In the data rows, zero lies at 4.5, halfway between 4 and 5.
Some points, one per row:
[7 4 3 1 3 4 2 4 1 3 2 3 3 5 4 3 3 4 7 3 5 3 3 8]
[7 3 2 3 4 3 4 4 3 3 3 4 4 4 5 5 5 4 4 4 3 4 3 3]
[5 3 6 5 6 6 6 6 7 5 6 7 5 4 5 3 4 5 4 6 4 5 4 3]
[7 0 3 3 4 2 7 5 7 5 4 5 7 5 6 4 4 4 3 5 2 6 4 4]
[3 8 4 5 3 5 0 5 4 4 3 2 4 3 7 4 3 4 4 3 5 3 6 4]
[2 5 0 2 2 3 4 4 3 3 0 3 4 2 4 7 6 1 3 4 3 5 3 3]
[5 7 5 3 5 5 2 5 6 5 4 3 5 4 7 6 5 4 4 4 5 6 4 4]
[3 1 4 5 5 3 3 3 5 3 6 6 7 3 4 4 3 3 3 4 4 5 4 3]
[6 5 3 4 3 5 6 4 4 3 5 4 3 4 3 3 3 5 5 5 5 3 2 4]
[5 4 3 3 3 3 4 4 4 4 2 6 9 4 4 6 6 4 2 5 4 6 4 3]
[2 7 5 4 5 4 5 5 6 7 0 5 9 4 9 9 6 3 3 7 5 8 6 5]
[3 4 6 5 7 5 4 4 7 2 5 6 2 5 4 3 4 6 4 4 4 3 5 0]
[7 4 4 4 6 6 5 5 5 5 5 5 5 5 4 5 5 5 6 5 6 5 5 4]
[5 1 4 3 3 4 6 4 5 5 4 6 4 3 3 3 4 2 3 5 2 3 3 3]
[4 5 5 5 5 5 7 5 3 7 5 6 3 5 5 3 4 5 4 6 4 4 4 5]
[9 4 0 0 3 4 5 4 4 2 1 3 4 4 9 3 4 7 6 4 5 5 3 9]
[4 9 7 5 7 6 7 6 0 6 7 9 9 5 2 6 6 5 5 4 6 6 8 6]
[4 5 4 5 4 4 6 2 5 5 6 4 2 6 7 4 3 6 5 5 4 4 7 4]
[7 6 5 4 5 5 5 4 3 4 5 4 5 7 6 5 5 7 6 5 6 5 5 7]
[4 5 4 3 4 4 4 4 2 3 5 4 4 4 5 3 4 5 4 4 4 4 4 3]
[4 2 4 3 4 3 6 4 6 5 3 4 6 3 3 6 6 0 3 6 3 6 3 3]
[4 4 5 5 4 4 6 5 3 5 5 6 4 3 5 5 5 4 4 7 4 5 3 4]
[4 5 6 7 5 6 0 5 6 0 6 2 5 4 9 5 4 9 3 1 6 5 6 3]
[4 4 5 6 6 5 7 6 8 9 7 7 7 5 5 4 5 5 5 7 4 6 7 4]
[3 9 2 4 4 5 0 5 4 5 5 4 5 4 0 7 4 1 4 4 5 6 7 4]
[4 5 7 9 4 5 1 5 5 4 6 4 4 4 7 4 4 5 4 5 5 5 5 4]
[7 6 5 5 6 5 7 5 5 5 6 5 8 9 6 6 5 7 5 3 6 7 7 6]
[5 5 3 6 3 4 5 4 1 4 3 4 4 4 4 4 5 4 4 5 8 4 4 6]
[3 4 5 3 4 4 3 4 3 4 4 5 3 7 4 3 4 4 4 4 3 3 4 3]
[3 4 5 5 6 5 2 5 9 6 6 7 9 5 0 5 4 2 5 5 6 7 7 5]
[0 7 5 3 8 4 3 4 4 2 5 5 8 3 0 4 4 5 4 3 4 5 8 4]
[5 7 3 0 4 5 0 5 3 5 4 0 4 4 5 8 4 5 5 1 5 5 6 5]
[4 0 3 3 4 3 6 4 7 5 3 5 9 3 1 3 7 1 3 5 2 5 3 3]
[4 6 6 4 4 5 0 4 0 3 5 3 4 7 7 4 4 8 3 1 4 4 5 4]
[6 4 4 6 3 4 6 3 0 3 3 3 3 3 4 3 5 4 4 4 7 4 2 5]
[8 5 3 3 3 4 5 4 4 2 5 4 4 6 4 4 3 5 6 1 7 4 5 9]
[7 6 5 3 5 5 4 6 6 5 5 4 5 8 9 5 5 6 4 5 6 6 6 8]
[3 3 4 4 2 4 6 2 3 3 6 3 0 5 3 3 2 4 6 4 2 3 2 7]
[3 4 6 5 3 4 4 4 4 4 4 3 2 6 4 3 3 7 4 5 4 4 4 4]
[4 3 6 5 6 5 7 5 5 5 8 9 4 3 6 5 5 5 5 6 3 4 6 5]
[4 3 1 1 2 3 1 3 0 2 1 1 2 1 4 3 3 2 3 1 3 2 2 4]
[5 5 2 3 3 4 5 3 5 5 5 4 5 4 4 6 4 4 3 4 3 5 6 3]
28 more points follow, each with its number after it:
[2 4 4 9 3 4 5 3 4 3 6 4 0 2 3 3 3 5 4 6 2 3 3 3] 0
[6 7 7 7 6 6 6 6 7 6 6 6 5 7 8 6 7 9 6 7 6 6 7 5] 1
[6 6 6 7 5 6 6 5 7 4 4 4 5 5 5 5 6 6 9 7 7 5 2 7] 2
[6 6 4 4 5 6 6 7 7 4 6 5 5 5 5 4 4 6 5 5 8 5 6 9] 3
[6 6 5 7 4 5 6 5 4 4 6 4 5 4 5 5 4 3 5 4 9 4 3 5] 4
[3 4 5 6 4 3 6 2 5 5 6 5 0 7 6 4 3 6 4 5 3 4 5 5] 5
[4 5 5 6 8 5 5 4 4 5 8 6 5 6 5 4 5 5 5 5 4 5 5 4] 6
[2 0 5 6 3 5 5 3 5 6 5 6 1 2 3 2 2 3 4 5 1 2 4 2] 7
[3 2 5 4 5 5 7 5 7 7 6 7 9 4 0 4 7 0 5 6 3 6 3 4] 8
[2 3 6 3 2 2 0 3 3 2 3 3 1 6 9 3 2 5 1 4 3 3 3 2] 9
[3 2 7 4 5 5 3 4 7 5 4 6 6 4 3 3 4 4 4 4 4 4 4 2] 10
[5 3 5 4 5 4 7 4 5 6 7 7 7 7 6 5 5 5 5 6 4 5 6 5] 11
[3 7 5 5 5 5 6 5 2 7 5 6 7 4 4 5 5 4 5 6 5 4 5 5] 12
[1 7 5 4 5 5 1 5 2 5 5 6 8 4 1 6 4 3 4 4 5 5 5 5] 13
[4 2 5 3 4 4 4 4 5 4 5 4 4 4 4 4 3 3 3 4 4 4 4 3] 14
[3 4 4 3 7 4 5 3 1 3 5 6 6 5 1 2 2 5 3 0 3 4 6 2] 15
[5 6 7 6 9 5 5 6 6 3 6 6 7 6 5 5 5 9 6 5 6 6 7 2] 16
[7 7 0 4 4 5 6 3 4 4 5 4 4 4 4 4 5 4 9 5 6 4 3 6] 17
[2 3 5 3 4 3 5 4 4 3 5 5 1 4 5 5 3 2 3 5 3 4 4 3] 18
[4 2 1 2 3 3 2 4 5 3 0 3 3 3 3 6 5 3 2 4 3 4 3 4] 19
[4 5 5 4 6 4 6 4 4 7 4 4 2 4 0 0 3 3 4 5 7 4 6 4] 20
[3 1 5 4 5 3 6 4 6 7 5 6 4 2 4 2 3 3 4 6 2 2 5 4] 21
[4 4 6 7 5 6 5 4 5 4 7 4 1 6 4 4 3 5 4 5 6 4 5 6] 22
[5 2 4 4 5 4 5 4 4 4 5 5 4 3 4 3 5 4 4 6 3 4 3 3] 23
[3 1 4 3 4 4 7 3 5 5 4 5 9 3 1 4 5 2 3 4 3 4 3 3] 24
[3 0 6 4 7 2 5 4 7 5 7 8 5 2 5 3 4 4 4 5 4 6 5 1] 25
[6 7 4 4 5 6 2 7 6 6 2 4 6 6 5 9 8 5 5 5 6 7 7 6] 26
[3 4 6 5 7 4 5 4 5 4 4 6 4 4 3 1 3 4 4 4 5 4 5 2] 27
Which two of these numbered points are nearest to each point below, ignoring the 2 directions in which the first points spread most? Their numbers follow each, nearest first.
[3 5 5 7 4 5 6 3 6 5 6 4 1 3 4 3 3 7 8 2 5 4 5 4] > 7 0
[3 3 5 1 3 3 0 4 1 3 1 1 3 5 8 4 3 5 3 2 2 4 4 3] > 9 14
[3 5 5 6 4 4 6 4 5 5 4 4 1 3 4 3 5 4 4 4 2 1 4 4] > 21 7
[3 3 4 4 3 3 5 3 5 3 4 3 4 4 3 3 3 4 3 4 2 3 4 3] > 14 23
[7 8 3 3 6 7 4 8 7 7 1 5 6 6 7 9 9 5 7 7 6 9 6 6] > 26 19
[7 5 3 3 4 3 5 3 3 4 5 4 4 7 6 5 4 5 7 3 4 5 5 6] > 11 6
[4 3 4 4 3 4 7 4 6 7 5 5 7 4 3 1 4 5 4 4 6 3 5 4] > 24 21
[7 5 7 5 7 6 7 7 8 6 7 7 8 7 7 5 5 7 6 5 6 7 8 5] > 11 23
[4 9 6 9 4 5 1 5 6 5 3 3 5 4 7 5 3 1 4 5 5 0 6 5] > 4 12
[6 6 5 8 4 6 7 6 7 6 4 4 5 5 5 5 7 6 8 8 7 4 2 8] > 2 1
[6 7 7 5 5 5 6 6 7 6 4 6 5 7 9 6 6 8 5 8 6 7 6 6] > 1 11
[3 5 6 4 9 5 6 5 2 5 6 9 3 7 4 5 4 7 4 3 5 4 9 5] > 15 6
[3 4 6 5 3 4 4 2 4 3 6 4 0 9 5 4 3 5 5 4 5 4 6 6] > 5 22
[4 5 3 3 4 4 6 4 1 8 4 5 7 4 1 3 5 4 4 3 4 5 4 4] > 12 24
[6 4 0 3 4 4 4 5 7 4 4 4 8 4 0 5 4 4 3 2 4 4 6 4] > 24 19
